(in the rows, 128 means zero)
Turns, then the turns between two rows, first turn first; the first pair answered:
gotip:
[153  79  74 144 136 136 100 136 141 130 123 127 186 133 168  92  87 105
 144]  ->  [150 108  89 166 146 153 111 163 104 150 120 121 156 134 125  81 155  96
 187]
[129 135 110 102 134 142 104 130 132 131 118 139 116 125 107 127  97 125
 128]  ->  [127 125 119 127 138 134 102 130 131 135 108 136 145 142 116 125  93 140
 136]
[129 117 106 118 150 121 115 142 129 133 119  98 119 128 148  85 133 110
 147]  ->  [128 112 103 115 149 120 113 140 133 129 120  99 122 125 156  85 126 109
 140]
[173 138 117 126 136 130 168 163 100 140 142 171 137 144  91 154 175 109
 125]  ->  [176 124 101  87 127 118 164 143 129 118 155 176 139 133 120 162 122 102
  89]
Bim:
[ 98 170 136 114 117 159 134 135 113 157 136  77  82  91 119  95 144 147
 141]  ->  [147 103 153 127 124  79 151 135 122 150 135 155 130 142  88 190 113 151
 103]
[152 111 110 104 141  94 137 140 136 112 141 167 106 119 106 158 126  94
 114]  ->  [135 120  97 164 150 124 124 145 131 137 123 130 166 133 152  79 121 115
 155]
[112 111 174 106 121  91 126  94 132 106 102  91  80 113 113 198 109 156
  74]  ->  [102 108 164 184 131 108 112 100 130 128  81  64 168 141 159 128  97 182
 117]
[128 139 131 117 115 139 130 123 127 124 137 132 121 122 123 148 123 128
 113]  ->  [128 132 128 141 122 135 128 125 129 130 133 131 152 133 135 134 118 135
 121]
zimiv:
[145 138 135 179 118 136 144 140 111 144 126 155 201 169 122 138 133 163
 136]  ->  [158 114  83 156 167 139 117 154 124 133 114 134 165 142 142  85 144 100
 168]
[117  95 109 151 149 111  82 138 156 125 105 114 109 117 134 122 140 110
 150]  ->  [ 99 116 143 145 126 113  94 131 148 128 103 108  83 114 110 158 155 134
 133]
[131 139 131  83 106 140 131 124 140 118 150 136 117 113 137 125  99 131
  92]  ->  [130 135 127  94 104 137 132 126 143 120 153 143 136 119 142 124  91 134
  94]
[139 106 135 128 146  94 129  88 124  98 141 136 157 159 110 123  96 144
 101]  ->  [142  99 112 113 167  92 117  96 124  91 135 121 132 142 118 102 104 115
 115]
Pairs:
Each pair is 2 to 3 turns apart.
[ 98 116 160 131 122 145 120 118 124 128 118  94 110 102 144 104 109 160
 115]  ->  [103 118 165 153 117 144 126 122 119 135 122 105 141 117 144 103 112 172
 123]	gotip then zimiv
[147 134 144 176 153  87 160 152  79 139  93 170 150 157  69 136 163 163
 153]  ->  [122 164  95  46 125 129 145 117 130  91 132 140  68  69 123 109 102 122
  92]	Bim then gotip
[107 145 137 124 126 133 130 131 125 127 120 114  92 127 113 123 157 126
 136]  ->  [106 143 134 145 130 136 128 132 122 134 111 108 118 135 125 106 153 135
 149]	Bim then Bim
[141 145 143 145 104 149 141 156 121 147 119 107 143 136 126 122 126 145
 136]  ->  [159 119 130 146 118 125 139 157 128 141 118 129 158 148 127 131 114 130
 135]	zimiv then Bim then Bim
[123 127 141 120 118 116 123 121 135 125 126 109 103 121 127 137 125 130
 116]  ->  [130 131 142 156 119 118 130 136 123 136 123 119 135 139 119 132 143 140
 135]	Bim then gotip then zimiv
[134  92 178 126  97  68 113  89 147 110  89 120 126 127 133 206 107 151
 103]  ->  [152  61 116 118 141  67  87 104 161  98  79 110 121 112 161 146 108  92
 134]	zimiv then zimiv
[110 129 136 100 115 132 119  96 152 116 120 104 111 104 147 129 105 137
 103]  ->  [118 127 155 142 104 122 133  98 140 131 117 128 160 135 135 146 106 165
 103]	gotip then Bim then zimiv
[133 152 104  97 104 159 128 117 146 117 186 148 128 129 119 123 110 147
 105]  ->  [137 133 107 150 119 147 121 123 144 134 166 146 179 158 130 103 107 166
 131]	zimiv then gotip
[119 131 131 180 124 143 163 116 131 148 132 125 178 153 140 117 102 159
 124]  ->  [144 134 138 150 128 130 181 138 112 144 148 162 129 150  81 158 148 127
 125]	gotip then Bim
[142 162 112 138 132 170 128 149 112 142 130 130 115 112 109  79 184  92
 180]  ->  [135 173 145 169  94 167 151 140 108 154 144 153 165 143 103 115 166 140
 154]	zimiv then zimiv
[137 103 135 120 142 122 141 153 134 119 132 174  97 142  83 156 156 121
 121]  ->  [136 100 136 124 152 122 132 154 127 124 120 157  82 137  85 143 168 118
 136]	Bim then zimiv then Bim
[143 105  95 123 118 117 163 114 138  98 170 146 140 140 140  96 133 111
 144]  ->  [122 128 134 107  94 122 173 107 124 101 169 130  99 131 110 133 155 136
 125]	zimiv then zimiv
[112 115 122 156 141 138 104 123 137 135  98  80 145 123 167  72 113 142
 146]  ->  [131  69 133 133 153  88 100 111 150 118  91 105 128 130 151 127  91 132
 112]	Bim then gotip then zimiv
[134 151 122 123 121 129 150 147 115 137 152 147  96 124  90 142 160 119
 138]  ->  [121 154 110 162 124 146 138 142 119 150 141 125 146 134 130  94 144 134
 161]	gotip then Bim then gotip
[113 158 136  80  98 167 131 108 141 112 158 109  92  91 134 117 113 128
 103]  ->  [143 127 164 178 124 128 146 142 101 148 133 154 158 162  89 139 160 144
 151]	Bim then gotip
[120  91 145 114 152 104 124 137 110 131 111 108  47 110  92 151 144  91
 129]  ->  [141  79 139 178 129  93 140 133 121 145 131 159 181 167 125 152  88 130
 120]	zimiv then zimiv
[131  79 140 155 148  71 116 114 125 122  76 122 117 146 103 161 142 126
 142]  ->  [115 118 124 122 142 109 117 123 117 119  87  99  62 107  98 134 170 104
 151]	gotip then Bim then Bim
[134 151 151 155 113 152 138 159  94 121 106 101 138 106 127 141 130 150
 137]  ->  [146 134 122 155 137 151 127 166 101 116 103 101 146 102 148 112 124 122
 154]	zimiv then zimiv
[140 132 114 116 136 117 105 104 137 100 119  98  98 148 149 107 107 105
  93]  ->  [124 152 151 136 119 123 114  99 123 115 109  88  93 155 132 125 125 138
  89]	zimiv then gotip then Bim
[124 177 170 180 127 124 140 163  93 159 126  89 196 140  87 127 154 125
 143]  ->  [124 165 151  71 105 110 135 126 141 109 158 103 137  93 108 172  88  96
  61]	Bim then gotip
[114 139 126  91 111 112 145  99 145  90 188 131 112 109 140 154  92 150
  89]  ->  [122 114 124 185 146 102 129 121 126 121 148 120 185 156 154 108 112 161
 150]	zimiv then zimiv then gotip
[109 194 147 168  92 179 156 141 108 142 151 121 177 142 118 102 165 175
 143]  ->  [159 125 112 181 130 120 144 149 125 128 147 176 231 175 127 119 134 143
 142]	zimiv then Bim then Bim
[131  99 154 151 154 101 120 133 108 143  98 120 119 155 118 153 155 135
 150]  ->  [137  94 133 165 161 104 113 135 119 143 100 123 155 158 141 122 138 129
 161]	gotip then Bim
[129 105 108 137 152 112 116 122 149 117 123 124 157 126 158 110  93 124
 126]  ->  [114 141 140 122 107 128 138 112 144 122 144 132 153 125 141 146  93 156
  95]	Bim then zimiv then zimiv
[116 121 124 107 130 120 119 112 142 106 117 110 132 118 162 120  98 130
 107]  ->  [110 130 139 106 120 124 128 109 140 107 119 109 129 120 150 137 100 143
  99]	zimiv then zimiv
[136 135 116 137 125 137 132 115 115 136 130 121 172 128 125 129 103 115
 116]  ->  [127 138 120 136 122 140 132 108 117 137 130 109 165 124 131 126 101 120
 111]	Bim then gotip
[ 92 143 139 171 110 122 128 103 143 145 130 111 179 153 181 124  98 192
 135]  ->  [127 144 158 137 119  97 158 138 111 146 151 169 105 153  84 195 173 156
 136]	gotip then Bim
[142 133 131 141 115 139 156 144 103 131 161 171 175 161  98 160 126 170
 115]  ->  [144 138 121 101 108 139 154 138 120 116 175 177 150 140 103 167 109 153
  94]	gotip then gotip
[132 178 124 117 100 168 117 100 110 100 108 103 135 116 131 147  96 148
 105]  ->  [143 167 145 158 109 150 124 116  89 116  97 119 155 145 103 163 126 156
 126]	Bim then gotip
[ 99 116 140 171 152 128 109 126 115 144  97  67 122 132 143  96 140 148
 159]  ->  [119  86 147 182 154  92 114 124 118 143  94 101 150 159 131 130 124 154
 144]	Bim then Bim
